Every row has a hidden score. How much higher is the second row's score than the first row's in each pair? 15 means about the same, 30 much higher and 0 much lower. The score is a weighted sum of the row's numbers plus the product of two more (or one squared), each taken from its middle value.
[ -1   7 -13   4 -16   3   0   2   1   1  -4  10   7   3   2]
[-20 -11 -11  -9  -7   2   0   1   0  -1   1  -3   0  -1  -5] 14
[ -4 -30 -11  -8 -12   2   0  -1   1  -1  10  -2  -2  -2   1]
[ -4  -5  -8   2   0  -9  -4   1  14  -1 -20  12   6  -3  12] 19
[ -6  -1 -14   7   0   2   2   1   7   8  11   5   5  -4  -5]
[ 6 13  1  8  4 28  2 51 51 32 -9  6  7 10 18] 17
[-1 12 -2  4 20  6 31 10 37 43  0 14 -2  9 -4]
[  8  10  -2  -2  -3   6   3   5   5  -1   0 -18 -24 -18   0] 12
[ 0 -1  1  2 -2  1  0 -1  1  0  8 -1  2  0  1]
[  10  -12    6    3    5   97  -31    8 -127   -4    0  -18  -17  -10
    9] 15
[  0   1   0  -1   1 -35 -25 -36 -36 -11  11  -7  -2  -2  -7]
[  0   3   6   1  10 127  85 127  88 -60 -11 -26 -20  -7 -14] 13
[  0  -1   3   1   0   0   0   4  11   8 -16  -7  -5  -4   0]
[-3  5  5 -5  1  1  0  0  1 -1 16 -1 -3  0  5] 14
[  6   0 -10  -2  -4  -3  10   9  -7   3   0   2  11   6   9]
[-2 -2 -1 -1  0  2 -1  0  1  1 -7  3  4  1  3] 14
[ -7   0   5   6  -3   3   3  11   2   1  11   1  14  17 -10]
[ -3  -1   1  -1  -1 -71 -52 -84 -30  21  27  -9  -3   3  18] 15
[  19   -9   25   19   10   79 -101 -127  -71 -101    8   14    5   28
   37]
[ -5 -24 -60 -36  46   1   0   3   4   1   2  12 -12  -6   8] 1
[  5   3   9  -3   4  46 -58  32 -64 -13  15  -5   2   3 -23]
[ -9  33  66  13  36   4   1  -1   2   5   5 -20  -2 -24  12] 23
[-29   3  31  -1  30 -74 -20 -25 -33 -37  -4  29  -6   4   8]
[  6   0  -6  -5 -10  37 -24  20 -14  12  -9  14   7  12  -8] 8
[ -6  -4 -10  -2  -5   7   1  -3   3   1 -16   5  15  11   4]
[119  38  23  79 127   4  -1   2   4   1  -6  30  20  25  -4] 28
[ 29  16  11 -32  73 -36 -69  -2 -48 -77  -4 -13  11 -12 -14]
[-4 -5  3  0 -2  2  0  3  1 -8  9  5  3  0  1] 11
[ -3  -3  -2  -5   2  65  95  69  11  -9  -5  -2   5  -3 -12]
[-12 -12  -9  -4  -6  -1  -2   1   1  -4   0   5  12   6  -5] 12
[ -2   2   7  -6  -5   3   0   0   0   2 -11  12   2   5   1]
[ 22  29  26  34  27 -85 -13  65 -72  20  11 -11  -1 -11  56] 16
[ 43  90  13 -84 -44   3   4   2   2   5   1  48  17  40   6]
[ 51   6  24  -4  -8   1  -2   0   2   3 -13  -3   3  -3  -3] 7
[ -4  -6  -6  -3  -2   3  30  -5  -2   0   8 -12 -20  -9   3]
[ -14   -3   -9  -10   -3  -32 -127 -127  -32 -111  -24  -10    9   -9
  -10] 17
[ 14  10   9  18   6  18  14  31  49   9   0  -3  -7  14 -26]
[ 5 28 10 23 22 56 25 -7 43 65  9 12 10 20 14] 20
[  4   7 -10   5  -5   0   0   2   3  -1  22 -12  -4 -19   9]
[ 59  23  54  15 -13 -16  -6  -6   6 -11 -10  -3 -31 -22 -32] 14
[   2   -3    2   -5    2 -127  -62 -127  -90  -27   13   11    6   -5
    3]
[ 3 11  7  7 -4  7  5  8 12 14  0 -1 -4 10  4] 12
[  0   4  -4   5   2  28  39  13  12  34 -21   4  -4  -4  -2]
[ -4 -21  28  -6   7  18 -10  10  -3 -22  -1 -19   7 -31  22] 12
[ 20 -10   4   0   3  -1 -13  -7  -2  -7   9  -2  -1   0   7]
[  14  127  127   27  -70   40   -4   -4 -103   66   -2  -13   -7   42
  127] 27
[ 2 18 17 24 15  2  1  1  1  3 13  1  9  8 14]
[ -2  -3   5   0  -3 -55 -24  79  24  36 -12 -12 -15  -3 -20] 9
[  3  10   7   3   1   2  -2   0   0   1  -5  -1 -10  -3   1]
[  2   1  -1   4   5  -4  -2  -3  -3  -1 -18  13  17  12  -6] 18
[ -9   5  -7  -3   0   0   0   0   2   0   0  -7   4 -12 -12]
[  0   0   2   0   0 -55 -12  44 -52 -36  -2   3   0  -3  -2] 15
[-1 -4 -1 -2  0  2  1  0  2  1 -1  2  0 -4 -2]
[ -9   5  -4   5  -5 -13 -12 -29 -22   7   5 -14   3   1  -3] 16
[-58 -23 -44 -24 -35   2  -1   0   2   0   1   5   0 -15   9]
[  0  -3   0   1   0  13  40  -2  14  47 -14  -3  -2   1   6] 19
[ 18 -28  23  34 -13 -10  -1   2  -2  -5  -8   1   1   3  -2]
[-107 -127 -127 -127 -127    0  -19  -21  -21  -19  -18   20   29  107
   22] 28
[-16  19  -3  -2  14  -3   2   4  12  -3   3 -21   6 -23   4]
[  5   7   4   9  -5   5   6   2   6   0 -15  -7   6   4   0] 14
[-12 -23 -10 -21 -30 -61 -54  19 -17   4   3   5   3  11  25]
[  -6  -43 -127   21  -58   19   12   -1   19    9   23   45   -8   -5
    8] 12
[ -4  49  17  47  12   1  80  75  80 -63   6  38  -7  10  10]
[ 33  26  15  20  27 -16 -13 -26 -16  -7  -4  13   4  13   3] 12
[  1  29 -33  15  16  19  18  15   2  -5   5  -8   7   3  11]
[ 38  20  22  14  19 -95 -80  67 -26 -11   5   1  12   8 -22] 9
[  40    4   17   31    8 -106  -93  -37 -127 -127  -16   33    4   17
  -39]
[  1  -2  -1  -2   0 -11  -7  -7  -5   7   3   1   3   6  -6] 13
[-23 -19   6 -17  -1  95 127 -61  -8 127  -4  -5   6  21 -11]
[ -2   6   1   5   3   0   0  -1   1   1   3  -7 -11 -10   0] 1
[ 0 13 10  3  2  1  0  1  1  1 15  0 -6 -4  1]
[  0   4   0  -1   4 -17  30 -34 -41 -71   5   5  -1   5   7] 20
[-1 -1 -1  0  0  6  1  5  2  7  4  0 -2  0  0]
[122  50  72  90  12 -86 -44 -64 -20 -52  -8 -21  11  -1 -32] 15
[ 26 122  25  40  53   9   5   1   3   4  -1  -1   7 -13 -33]
[ -1  -5   2   4  -1  98 -26   9  -5 -98  -5   3  -4   3   5] 2
[ 0 16 12  6 13 15 10  0  0  7 10  9  0 -8  5]
[-79 -35  -1 -89 -92 -45 -62  70 -82  72 -14 -21 -12 -23  19] 23
[  6  -2  -6  -4  10   0  -2  -1   2  -2 -29  -7   3 -14   3]
[ 28 -15  12   9  13   1  -1   4   2   1 -13   4 -10  -8   0] 12
[-43 -22  -9  17 -79  20  37  59 -62  18  -3 -22 -25 -24 -23]
[  1  -9  -5  -3  -2 -17  -2   0  -8  16  -1 -15 -11 -11  13] 11
[ 1  0 -1  0  0  4 -3 -2 -1 -1 22  0 -1  0  7]
[ -6 -15 -27 -20 -16   4   3   1  -1   3  -7  12  29  10  -4] 17
[ -5  -5 -10 -12 -16   1  -1   2  -2  -1 -15  -6  -7   2   5]
[ -2  -4   1   0   0  -2  -2  -1   4  -1 -19  -8  -2  -6   1] 16
[  2   6   0   1   5   9   7   0   3  -2  11  -3 -11  -8  -9]
[  0   0  -1   1   2  31 -17  21   6 -17 -10  -9  -9  -1  12] 15
[ -3  -4   0   0   0   9 -18 -24 -26 -12   4   0  -3   0  -4]
[  38  -96  107   53 -127    0   18  104  -69  -32    6  100   10  -20
  -22] 4
[-116 -127 -127 -127 -127   -2    2   -1    3   -1   -9  -19   10    3
    0]
[  3   7  -3  -9   8 -17  -7 -14   3 -11   0  22  -4   1  -8] 21
[ -1 -18  23   0  64   1   2   6   5   0  -2   5 -23  13  12]
[ -4  19  25   8  19   2  -1  -1  -4   9   8 -11 -17  -5   8] 11
[-1 -9 -3 -1 -8  0  2 12 18 -7  0 13 10  7 -8]
[-10 -12  -3  -9  -7  -4  -5   0  -2  -5  10   1  -6  -8  -7] 13
[  2  -1   3   3   0   0  -1   0   1   1   6  -9 -12  -1  -2]
[-36 -10   6  -9 -12  -1   1   1   1  -1 -13  -5 -21  -5  12] 17
[-15 -13  -6  -9 -15 -15   5  -1  -8  29 -16   9  19  15 -15]
[  2   9   9   2   2   9 -11   2  13 -11 -13  15  -4   0  -1] 13
[ 2  3  1 -1  4  3  0  2  3  2 -4  5  4 -1 -4]
[ 22 -18 -31  38 -21   0   1   0  -1  -2  -1   8   1  -5  16] 13
[  0  -6   8   5   1   4 -11  35  16   9 -15  -4 -19  14 -12]
[-10  -1  -7  -8  -5   0   0   1   0  -1   3   3   8  14   7] 19
[ 45  17  42  24  19  -2   5   3   1  -3   6 -10 -10 -18  15]
[-11  -1  -4  -4  -5  -1   1   1   1   1  11  11   8   3   6] 16
[-5 -3 -4 -4 -3  0 -1  0  2 -1 11 -2 -6 -3  1]
[ -4  14  13   4  -3   1 -24 -42  16  56  11   6  -8   7  -3] 15
[11  1 12 13  9  6  6  1  1  2 -8  1  3 -3  4]
[ 37  28  52  36   0 -12   2   5  14   4   1 -19  -4   5  15] 15
[-1  0  1  1  1  0  1  2  2  1  6 -3 -4 -4 -2]
[  4  -6  -1   0   1 -15 -15  -8 -15  -9  12   4   7   7   9] 17
[  10 -110    3 -127   49   89   48   26    2   13    9  -61  -11  -66
  -95]
[ 2  1  1 -1 -1  1  0  0  1  0  1 -1  0 -4 -3] 5
[-13   8  -1  -7 -13  -1   7   5   3   1  -7  -8   7   4  -7]
[ 51  57 100  29  73 -12  32  23   8  24  -2  21 -31 -11  -3] 17
[-39  39 -49  40 -35   5   1   4   1   6  -1   9  -8  -3  -1]
[ 0 -2  1  2  0  1 -1  5  9 -6 -6 12  8  2 11] 17
[ 15  17   5  18  20   3   3   1   2   4  -7 -15 -16  -5  -4]
[  4   8  24  20  25   3   2   7   4  -3   0 -12  -8 -19   5] 15
[-24 -15  21 -18 -17   3 108  88  65  44  -7  -6  12  12  52]
[ 0  0  1  3  0  0 -1  0  0 -1 -7 15 12  5  2] 11
[ -5   0  -1   1  -1  13   4 -13 -15 -32  -6   1  -5   0  -1]
[  0   4   2   1   1   0  -2   0   4  -3 -12   7   9  -1  -1] 15
[-28 -12  15 -13 -79  -1   2   5   9 -35  11  -9 -19 -19 -37]
[ -5  -3 -11  -4  -7   8   1   5   6   9  -2  -1   2   0   5] 20
[ 110  116   77  101  127  -62  -60   61  -29 -102    2  -15   -7    7
    2]
[-6 -1 -1 -5 -5 19 23  8 -4 13  2  5 10  1  6] 8
[ -6  -6 -10  -2  -6 -97 -74 -77 -57 -87   8  -7  -1  -5  11]
[127 127  21  86 121   1 -11  -7  21  -1 -12  10   2   8 -45] 18
[-33  11  -9 -11 -25   2   4  -5   1   8  22  -8  -1 -11  18]
[ 34   9  18  41  30  -2  -8  -5  -7 -11   7 -12 -29   8   2] 15
[ 16   3   9   7  -3 -39  13 -11  23   6 -15  25  21   8  12]
[-30 -18   3   5   6  36 -28  53  33   5  -9  -9  -1  16  -5] 8
[  2  -2   1   2   0  -1  -4 -15   2 -35   5   3   0  -2   4]
[ 10   4   4   5   1   1   1   1   0   0 -17  -1 -13   0  -2] 14
[-4 -6 -1 -2 -3 20 -1  3  7  1 -1  0 -7 -6  1]
[ -3  17 -22  -8   4  18  16   5  17 -31  13  -2 -22  -3 -34] 15
[  3   0   4   0  -2   1  -3  -2  -5 -13  -8   4  -5  -2 -10]
[ 0 -1  2  1  3  1  0  0  1  0  1 -2  2 -3 -1] 15
[  4  -1  13   5 -10   8  -2   0  -3   4   6   3  16  10   2]
[ 21  51  43  81  21   7  -8  42   6   7   6  10  -7  -6 -64] 12
[ -7  -1   1  -3   0  -1  -7 -23 -22 -23 -18   5   7   4  -5]
[-77 -56 -85 -58 -74 -21 -18 -21 -16  -6   4  -9   3 -14  -1] 9
[-127 -127  -92 -116 -127   -2   -6    5   -4    4   -6  -32   -4   -3
   -9]
[-10  -1   1  -5  -3   4   1   2   3   4  -4   9   2  -9  -3] 21
[ -5  -5 -11   1  10   2   0   1   2   1 -10   5  -1   2  -7]
[ 32 -35 -12  19   3 -27 -40 -12 -27 -15  14 -14   1  -2  -1] 12
[  6  -3   5   5   6  -8 -13 -13  -1 -17 -13  14  22  -1   2]
[-17  -1  -3  11  -3  13  42  58  20  12  10   7   2   5  16] 13
[ -6  -7  -1  -4  -1  -7  -1  -6   2   6 -11  -4 -12  -3  -2]
[-1 -2 -2 -1 -1 -4 -4  0  1 -1  5  1  0  3  7] 15
[ -2 -16  -4  -9 -10 -17  25  15  11  23  -2  15  10   7  -2]
[ -1  -1  -1   0   0   9   2  -3  -2   8 -23   1   0  -1  -1] 16
[ 15  13  23  53  22   2   7   4   6   9  -5 -10  -5 -14  -1]
[ -2   4   1   5  -1  -5  -3  -4  -2  -2  -6 -11   1   0  -6] 16
[-64 -41 -97  64 -15 -16  -2   5   9  -5  -4 -18   7  10  57]
[  -2   -8   -1   16    6 -127 -108    6   -3  -64   -1   12    1   -2
  -14] 9
[ -77  -95  -40 -109  -27   12   -3    2   -3  -13   -3  -18  -58  -62
    3]
[ 57 127  78  52  44   3  -9  -2   4  -3   6  12  35  24   0] 28
[-3 -3 -1  0  0  3 -1 -2  1  0 14 -2  0 -4 -7]
[  29    9  -17   -8   14 -100   52  105   15  127  -13  -12  -10   12
   49] 20
[ -1  13  -1   6  -2  27  65 -18  65 -57  -8 -28 -24 -37  11]
[ -7 -30  -7 -34 -36  -2  -2   1   0   0  -4  -1   9   8  -6] 12
[-2 -1 -6 -3 -2  2  0  1  0  0  1  4  5  2 -5]
[ 33 -17 -26  18  35  33  64  55  42  46   1 -24  -8  -3 -23] 13
[15 14 15 -4 14  0  1  1  1 -1  6 -8 -1 -3 14]
[ -4  -2  19  28  25  -5 -14  -3  -3  -5  -6 -32 -16   6  -5] 13
[-18  -2  -9  -9  -5   1   1   0   2   0   8  -3  -3  12  -2]
[  41   75   21   42   18 -104   33  -21   44  -89   -9   61   25    5
  -15] 26
[ -53 -127 -127  -28  -24    3    0    5    2    4   -4   11   38   17
  -26]
[-21  -9   9 -16  26 -50 -64 -45 -29 -14   1 -17 -14   9 -14] 16
[ -5  -2 -12  -3  -5  18  23 -15  13  -6   8  13   1  13  16]
[-21  -4 -19   5 -31   2  17  -7   5   0   2  17   4   5 -22] 11
[ 127   41  127   42  127   89   37   25   43    9    8   45   -3   24
 -127]
[-6  7 24 27 23  3  6 -4  1  1  2 -8 -6  9 -5] 17
[-1 -3 -1 -2 -1  0  1  0  2  0 -3 -7 -5 -9 -4]
[ -1  -1  -1  -1   1   3 -17  -9  -1  -2  12   9   6   2  -2] 15
[  5  17  -9   0  19   5  12 -19  -2  26   0   5  -4   8   6]
[-97  66  -7  71  47   1   0   0   0   1  -1   5  24  24  15] 22
[ 2 -1 -6  5  8  0 -4 -2 -1 -1 -3 26 -2  1  1]
[-26 -11 -62 -35   3  -5   2   8  -5   4  -5   4 -20  13   8] 15
[  9  -5  -2  23 -27   0  24  26   1   4  10   6  16  20 -26]
[ -2 -16  10  -1   5   4  -7  -7 -12 -22   3 -12 -16 -18   0] 15
[  0 -19  -4  -6  -8  -2  17  -5  -3  20   4  -8  13  -9  17]
[  20   10    6   25   -1   50  -26 -127  -64    6   -6    6    9   43
  -28] 17
[  9  10   2   7  13   1  -1   0   0   0  26 -11  -9  -4  -7]
[ 1 -8 -7 -1  0  3  2  3  5  4  7  2  6  1 -3] 16
[ -1  41  -1  13  20  14   0  -2  10 -15  14  23  17   4   0]
[ 45 -15 -19  54 107   1   1   6  -7  -3   7  -9 -21 -53  -8] 10
[  0  -6  -4   3  -4 -20 -16 -19   2 -19  10  -3  -8 -14   2]
[ 1 -1 -4 -7  1  5  3 13 17 21 -5  7  2 15 -3] 17
[ 0  3  0  2  4  2  0 -1  1  0  5 -1  1  3 -3]
[ 1 -2 -1  1  1  2  2  1  2  1 -8 -7 -5 -1 -2] 15
[-3  5  2  4 -1  0  1  2  0  0  6  0 -1 -6 -1]
[ -6   0  -7  -1  -1   2  -3 -11   4   9  -2  -7   2  -1  -8] 16
[-13 -10  -6  -4  -3   3   0   2   4   1  12   7   8   7   1]
[ 11  15  23  14  26   0   1   0  -2  -2  -9  -5   1   3 -13] 17
[  24   27   25   34   32   32    3  -93 -102  -72   19    1   -6  -21
  -14]
[-3  3  3  0 -1  2  0  0  1  0  8  5 -1  9  6] 13
[ -9 -10  -3  -1 -11  69 -16  29  15  35  -3   8  19  25 -15]
[-67   4 -51 -15 -32   4  -2   0   3  -1  15  10  11 -11   8] 17
[ -6  30  49  51  -9 -10   8   1  -1  -8  17  12  -8 -15 -28]
[ -12    7   -4  -11  -41   48   -1  -49   19 -127   -4   10   -4   14
   36] 26
[ 2  8  6  4 -2  1 -1  1  5 -2  5 -4 -1  2 -2]
[ 32 -24   5  16  24 -81 -83 -10  68  37   1 -22   6   4 -26] 12
